One turning vector, and how many ticks it has turned:
The counts run from 0 to 389.
[-14  44   1  -6  -4  46  -5  -5  -5  34   5  12  -7 -10  14  35  22  10
  -1  27 -14   5 -32  37   4  -8 -11  24 -23 -19 -15 -49  -6 -10 -31  16
  18  -1  -1 -18 -18  -2 -23  16   8  37   0   2   9  -5 -12  -6 -12  -5
  35 -10  21  16   6 -22  22   4   0  24 -30 -27 -32 -13 -13  -1  52   6
 -12  -4  -2 -21  29  -2  -3  26]	277
[  3  30 -31  -3 -10  26  11   7 -33   2  20  19 -16  -8  12  16 -11  23
 -20  29  -9  -8 -63  29  -4  -4   5  10  -5 -11 -41 -36 -19  -7 -40  21
   3  10  16 -15 -17   0 -36  30   4  36   0  -7   1  -1   7   0   0  -4
  44  -8  10   6  10 -31  12  -2  10  27 -26 -28 -28  -8  -3  10  43   6
   2 -11  17 -28  15 -14  -6  18]	240
[-12  32  15  -8 -17  42   5   7 -50  35 -11  24   9   0  25  23  11  14
   2  15  18 -20 -22  32  -6 -17   0  18   2 -20   7 -44   0  -5 -33  23
  -6   6   6 -24  -3  -8 -34   6  25   2  15  10  13  -5   9  -7 -15   4
  14 -23  12  -2   2 -23   7   1  -2  48  -2 -20 -59   8  -8 -21  22 -22
  15   3 -11   6  -1 -15  13  30]	77
[-30  15  -3  -4 -17  28  -5  37 -16  25  -5  27  14 -14   6  24 -12  32
 -16   9   0  -1 -58  -8   0 -13   3  23   7 -14 -49 -10   5  -1 -39   5
  12   3  19   0 -25   0 -45  16   4  18  23  15  -5   8  27 -14  -1  -6
  24 -10 -10 -21  20 -33 -24 -11   8  13 -17 -17 -36   2   0  32  36 -20
 -11 -15  -2 -31  -6 -15  19 -22]	191
[ -1  23  -6 -16  -1  32   5 -15 -25  18   9  23  -1  -3   8  48  21  -4
  -5  41   0   1 -37  46  -3 -32   4  25  -9 -13   6 -34 -16 -12 -37  20
  15 -21  14 -32 -17  22 -18  25  10  22   9   1  -4 -24   1  -3 -11   1
  32 -13  30   5 -21 -23  16   2  -6  30 -17 -20 -48  11  -9 -16  31   3
  11   1  -4  -8  19 -16  11  33]	52
[-21  14  22  -6 -21  57  -6   7 -28  62 -22  15  21   7  13  52  26  -4
  15   5   7 -10 -27  24  10 -36  15  11  -5 -16 -10 -32   6 -16 -43   8
   4 -33  -3  -9 -10  -3 -31   1  12   5  33   1 -19 -13  24   6 -10  -3
  -2 -15  22   3   1 -14   1   0 -15  35 -12 -10 -43  14 -12 -20  18  -1
  -3   4 -13  10   0   6  23  15]	346
[  1  26 -14   0   9  33  14 -14 -24  22   7  20 -17 -14   7  23   1  19
 -22  36   6  -2 -59  48  -4 -12 -14  25 -20 -14 -29 -27 -30 -18 -45  12
   2  -9  11  -9 -14  -2 -20  21   6  43   7   8   0  -6   4   3   0  -5
  33 -13  17   4  -3 -15  26  -7  -1  21 -15 -21 -39  -1  -3   1  46   4
   3 -18  17 -25  18   3  -2  32]	272
[ -2  20  -9 -23   8  34   5  22 -17   8   7   9  -1   2  16  34  -2  10
 -22  10   5   1 -64  30  -9 -27   0  19 -12 -19 -36 -13 -33   7 -35  22
  10 -20  23 -31 -32  25 -33  44  13  21  16   4  -3 -11   7 -26  -2  -9
  40  -2  -5 -12  -5 -29  16  20 -18  10 -22 -18 -25   3   2  10  30  13
  -4  -9  -8 -24  19  -8   3  -5]	232
[-26  16  27   1  -8  53  -6   7  -5  52 -18  12   8  -3  13  61  16  15
   6  13  -6 -19  -7  41  13 -19  -9  13 -12  -3 -10 -36  -3   3 -51   4
   6 -18   6   0 -11  -8 -33  -6   9  17  20  -2   3  -8   7 -11 -25  -8
  13 -21  27  -3  18 -18  -1  -6  -3  33 -11 -30 -53   8  -9 -18  17 -32
 -22   3  -6 -15   0  -4  17  18]	341
[ -8  26  -7  -8 -22  39  -7  33 -11  38  -2  20   4 -10   8  24   1  17
  -7  -1  -6  -4 -65   8  -5  -8   9   4 -12 -31 -57 -30  -9  -9 -42  11
   1 -13   6  -5 -23  -3 -27  39   5  19  13  -1   2  -5  22   8  -2 -13
  26   4  -2   2  16 -33   9  -5  -9   9 -35 -17 -10 -10 -17  18  47   9
 -18 -12   0 -11  11  20   5  -9]	218
[ 12  31 -28  -9  -9  24  13  -1 -41  15  14  25 -14 -11   9  10  -3  23
 -20  18  -5   0 -77  26   3 -10  11  10  -5 -14 -50 -29 -13 -10 -35  13
   9  -1  11 -18 -14   2 -34  33  -5  26   1  -4 -11  -3  10   5   7   5
  45 -10  10   5   7 -27   8 -12   9  23 -33 -14 -28  -2  -6  20  50  11
  12  -8  16 -16  16  -3   4  12]	239
[-26  12  18  -7 -24  58  -3  20 -20  55 -16  16  19  14  16  47   8  -5
  13   4  10 -21 -26  28   3 -30   2   7   6 -17  -7 -40  -2 -12 -42  21
 -13 -29   5 -12 -10   9 -28  10  24   3  26  17  -5 -10  30   3  -5   1
  -2 -14  14  -2  -6 -17   4   7 -16  30  -5 -11 -46   4 -13 -27  14 -14
  -1   2 -11   6 -12  -2  19  18]	105
[  4  23  14 -18  -2  45   7  -2 -34  39  -3  24   1  -6  20  25  23   5
 -11  31  16  -8 -50  46  -6 -22  -5  25  -9 -22  -1 -44 -14   3 -27   5
   5 -12  13 -10  -9   0 -25  19  18  17  33   6   1   1   0 -11 -20   5
  27 -23  15   4   6 -24  24   1 -17  28  -7  -8 -47   9  -9 -17  35 -13
  19 -10  -1 -16  15   5   1  34]	289
[  7  44 -13 -17 -12  31   2  12 -25   9   9  14  -3  -7  29  34   5  15
  -3  12   1  -2 -31  38  -2 -12   5  14 -11 -19  -8 -38 -12   3 -41  33
  14   4  13 -37 -21   4 -30  37  23  12  -1 -15  12 -20  -4 -20 -24  -4
  45  -7  11  -6   8 -42  22  12  -6  31 -25 -31 -35   5 -15  -4  36   1
   4  11 -11  -3  29  -6   5  20]	21
[-16  33 -15 -16 -17  31  -1  30 -27   4  10  18  -4 -10   9  28 -15  22
 -22  20   3  -5 -60   5  -9 -13  -2  23  10 -15 -29 -31   6   5 -27  25
   8  11  22 -14 -15 -11 -42  18  15  16  12   6  14  10  15  -5  -7   1
  37  -6 -11 -14  15 -44  -7   3  -5  27 -30 -20 -29  -7   1  19  50  -6
 -12 -12   8 -35  14 -14  -7   3]	224
[-41  11   6  -9 -14  50  -7  29 -12  35   1  14   3  -1  -4  52 -13  18
 -10  19  -5 -18 -55  13   5 -17   7  18   7  -1 -37 -19   2  -5 -39   1
  -2 -19  11  15  -7   3 -40  -4   8  21  33  18 -16  14  35  -3   1  -7
  15 -11  15 -21  17 -15 -21  -6   4  12  -9 -14 -35   5  -4   2  17 -26
 -18 -11  19 -39 -15 -17  21  -5]	160
[  8  31   3 -14  -4  46   2  26  -8  37  -4   9  -1 -11  18  27   8  19
 -22  -4  10 -10 -43  29 -18  -2 -17  20 -21 -40 -37 -32 -19   5 -49  12
  -9 -14  10 -10 -30  -8 -28  29  17  15  20  -2   9   1  10 -10 -22  -7
  21 -10 -10   3   5 -37  19   9 -15  24 -31 -24 -22  -1  -9   6  46  -7
 -10 -13  -7 -14  30  15  -4  13]	9
[-37  34  -5  -3 -26  33 -15  44 -16  36  -2  23  14   2  12  25 -11  23
   1 -11 -16   3 -50 -13  14   0  14   6 -11 -13 -61 -25  -3 -15 -31  14
   9 -11  -2 -10 -33   8 -39  23   4  25  12  19 -17  -7  24  -3   7 -16
  21   6   4  -6  21 -26 -11   1   8  13 -19 -14 -22  -9 -11  17  36   4
 -13  -3   5  -4   0  -2  16 -23]	186
[ -6  39 -12   6   0  28   9 -20 -36  35 -17  22   3 -10  20  21  10  19
  -5  12  13  15 -29  37   2 -22  -3  16 -21 -12 -13 -20 -20 -33 -51  26
   9  -9   3 -32 -19   1 -25  16   1  25  -8   8  -2 -36  -4  -6   8   1
  25 -20  22   5   0 -11  12   2  11  38 -18 -25 -46  11   6   1  41  15
   8   7 -20  14   6  -6  12  27]	299
[-24  34  11  15 -21  46  -1   3 -30  47  -7  19   0  -1  12  33  -6  17
   9  15  -1 -15 -24  28  12   2   5  11  -7  -9 -19 -48  -8 -23 -48  17
   1  -6  -9  -5   2 -12 -31  -9  11  24   7  15  -4 -11  11   7  -3  -2
  -2 -13  29  11   4  -4  -3   4  15  41  -7 -25 -51  -1 -11 -23  31 -17
   0   7  10  -1  -9  -5  13  33]	93
[-12  29 -16 -13 -17  37  -7  32 -10  29  -1  29   6  -6  -2  21  -8  21
 -11   4  -6   5 -65  -3  -2 -17   3  17  -6 -23 -58 -22  -3 -15 -44  17
   6 -12   7  -8 -31  -5 -33  37   5  21  15  14  -5   0  26  12   6  -3
  20   3  -6  -4   5 -28  -2  -1  -6  10 -33 -15 -20  -7 -11  24  55  18
 -17 -19  -6 -16  13   6   1 -13]	219
[-30  20   7  20 -22  35  -8  -5 -24  45 -16  33   6 -14   9  34   6  28
   8  24  -2  -7 -18  18  17 -21  -1  26  -7  -2 -12 -33   6 -23 -53  14
  14   1   1  -3   1 -11 -38  -8   1  26   9   7   3  -6  16  13  -2   0
  10 -21  26   3  12  -8 -11 -19  23  41  -6 -24 -54   8  -3  -4  37 -21
  -8   2  -4   1 -13 -12  20  22]	95
[-20  28 -17 -20 -25  31  -6  41 -32  18   4  28   8  13  17  19  -4  14
  -3   0  -7  -4 -68   2  -3 -19  32  -2   0 -12 -49 -26  -6 -10 -27  25
   5 -10   5 -25 -28  19 -42  47  11   5  13   6 -13  -7  21  -5   0  -8
  34   7   6  -7  13 -32   0   3 -10  13 -13 -11 -23  -3 -15  14  30  16
   8   5  -2  -3  11   4  10 -14]	202
[ -7  12   0  15  -8  37   5 -19 -25  44  -6  26   7   1  10  52  12   7
   5  17  -1   2 -29  48   9 -32  11   3 -11  -7 -13 -23 -21 -27 -60  13
   5 -37  10 -20 -10  14 -25  14  -1  21   7  -5 -20 -30  15   9   3  -1
  11  -8  34   3  -4  -4   8  -9   1  37 -10 -27 -45  16  -8 -17  18   4
   1   8 -11  21  -5  -2  22  20]	87
[-31  14   3  12 -16  39   2  30 -20  45 -13  16  18  -1   6  36 -20  30
  -4 -11  -2 -11 -45   9  10 -12  10   3  -8  -9 -52  -7 -13 -18 -54   8
   0 -22   8   1 -17   3 -42   0  -2  23  17   8 -18  -8  34  -8  12  -5
   2 -11  10  -9  19  -8 -20 -10  17  27 -11 -20 -36   8   4   5  25 -20
 -22  -2  -7  -3 -21 -10  23 -18]	155
[-25  35   4  -6  -7  55   3  -9 -38  37 -15  24  12   1  11  32  11   9
   3  12  20   1 -26  23  -3 -24  -7  29  -6 -19   7 -28   4 -26 -36  33
   5  -7  -2 -21 -20 -15 -34  -4  16  17  16  25   4  -6   7  -2  -8   7
   8 -23  11  -8 -12 -23  -3  19 -10  42 -16 -15 -52   7   5  -6  41   1
  -1   2 -20  -3   7 -16   6  32]	316
[-20  25 -14 -24 -20  36  -9  49 -25  14  16  12   2  13  25  32  -9   5
  -1  -5  -4 -18 -66  17   4 -15  22  -7  10 -13 -36 -35 -15   4 -26  28
   0 -14   3 -22 -29  17 -41  44  19   9  16   3 -16  -2  24  -5  -2 -11
  34  11  -1 -10   7 -39   4  12 -16  12 -16 -23 -22  -5 -16   4  25   7
 -10   1   7  -9  11  -1   7 -12]	201
[-14  14 -11   0  -1  28   6  28   1   4  12   7 -12 -15   6  44 -15  33
 -23  17 -13  -6 -49  29   8 -10  -1   6  -8  -5 -47 -18 -27  11 -49  11
   5 -15  25  -4 -23  13 -34  30   1  33   6 -11   2  -2  12 -12  -1 -12
  42  -4   6 -14  16 -28   4 -10   0   8 -21 -36 -23  -2  -6  15  31 -10
 -25 -12  17 -38   3 -10  12 -11]	212
[-41  12  18   1 -28  43 -14  38 -13  47 -17  13  33  -2  17  57  12  13
  13  -3  -2  -6 -17  10  15 -30  18   2   6  -3 -15 -32  11   1 -35  15
  16 -14   9 -19  -8  15 -40   9  15  -2  26   0  -8 -11  25 -13 -17  -4
  17 -12   9 -16  23 -22 -13 -12   4  31  -9 -22 -47  10 -17  -9  15 -18
 -13  14 -25  -2 -10 -17  37 -14]	134
[ -4  40  -1 -12  -2  30  -8  25   0  20   4  13  -7 -21  18  33   5  23
  -6   8  -6   3 -25  20  -8   5  -9  23 -25 -29 -29 -33 -11   6 -45  22
  14  -2   4 -23 -33  -4 -27  29  13  24   6   1  17  -9  -6 -16 -27 -10
  34  -4   2   1  10 -36  17   2  -9  18 -31 -36 -32  -6  -9  11  53  -3
 -26  -6  -9 -21  31   8   4   2]	5
[  2  23 -18 -16 -13  25   2   0 -34  17   3  34   6 -12   9  21  21   6
 -10  30   2  11 -50  23  -2 -31  -1  29   0 -13 -14 -27   3  -4 -24  18
  28   8  13 -23 -20   4 -32  29   7  10   6  -5   7  -6  -1  -1 -11  -2
  54 -12   5  -7   5 -39  13 -13  -8  26 -31 -11 -33   2 -11  22  51  13
   9 -10 -11 -17  30 -17   5  14]	259
[  6  41 -12 -13  -9  27  -5   8 -16  25  12  18  -7 -17  17  27  16  18
  -7   8 -19   5 -38  23   1   4   5  16 -25 -17 -38 -30  -8   3 -39   3
  26   4   3 -16 -14  -8 -29  16   3  39   2 -10  -5 -10  -3 -11 -23  -7
  46  -8  18  13  20 -31   6 -16   4  19 -35 -23 -24  -4 -14  20  58   3
 -10  -6   8 -18  26  -3  11   8]	2
[-12  27  22  -6  -6  55  -3  -4  -4  58  -8  15  -2  -6  10  58  21  -2
   5  22   3  -6 -27  35  -4 -26  -6  24 -22 -26  -3 -47  -7 -10 -39  16
  11 -26  -5 -12  -5   5 -16   8  11  22  21   9   1 -10  -4  -1 -25  -3
  17 -15  25   6  -9 -15  18   6  -9  23 -23 -23 -45   2 -13 -24  32  -6
  -8  -5 -10  -9   7   6  15  34]	69
[-33  27  23  -8 -24  46 -12  15 -14  52 -10  15  26   1  12  59  11  14
  10  -1 -11  -8 -14  11  18 -16  16  15  -4 -11 -12 -28  17   0 -39   0
  17 -18  -3 -13  -9   1 -46  -9   8  12  28  -1 -17 -13  19 -17 -16  -6
  12 -17  22 -11  22 -22 -21  -6   4  31 -17 -15 -45  10 -13  -4  14 -22
 -16   8  -8  -9  -5 -19  39  -8]	374
[  4  27  -7 -24 -15  40   3  16 -31  18  10  26  -3  -7  14  17  11   1
 -12  26   7 -10 -58  32  -9 -19  -2  16   1 -22 -16 -45  -2   4 -19  15
   2  14  10 -11 -11  -2 -28  30  22  13  18  -3  11   7   3  -1 -20   0
  42  -8   1   5  12 -46  20   4 -14  27 -27 -13 -25  -9 -21   2  41  -4
   8 -12   7 -29  22   1  -6  26]	257
[-21  25  16  -5  -4  39   7   0 -36  33 -19  25  11  -3  26  27  19  11
  -3  34  18 -11 -12  38   0 -17  -1  25 -11   0   5 -32 -13  -2 -37  15
   1   5   7 -12  -8   2 -28  11  23  17  21  11   2  -5  -3 -22 -21  -2
  24 -35  20  -4  11 -25  12  -9  -6  31  14 -13 -67  12  -1 -19  19 -30
  16  -4 -13  -6   4 -11  15  28]	321
[-31   7  21   8  -4  45  -5  -6  -8  42 -12  18  11  -7  11  56  10  19
  -1  24   7  -7 -12  42  14 -23  -7  22 -12   1  -4 -22  -4 -12 -48   2
   6 -21  14   1 -12  -3 -34 -16   0  30  19   6  -3  -8   6 -12 -13  -3
   7 -26  28  -9   4 -12 -13  -7   1  33  -9 -26 -56  10   0 -15  24 -28
 -20   7   0 -24  -2 -22  21  22]	340
[-21  19   9   7 -18  36  -1  14 -15  56 -13  17  10   0  12  49  13  13
  10   5  -5  -8 -18  29  10 -19  18   0 -22  -5 -31 -23 -24 -23 -53   2
  -2 -37  -6 -14 -15  13 -31  10  -1  27  18  10 -31 -25  16 -10  -7 -12
   6  -6  35   7  12  -8  -6  -7  -1  18   7 -21 -44  17  -5 -13   7 -11
  -1   9  -3  20  -4   6  31   2]	362
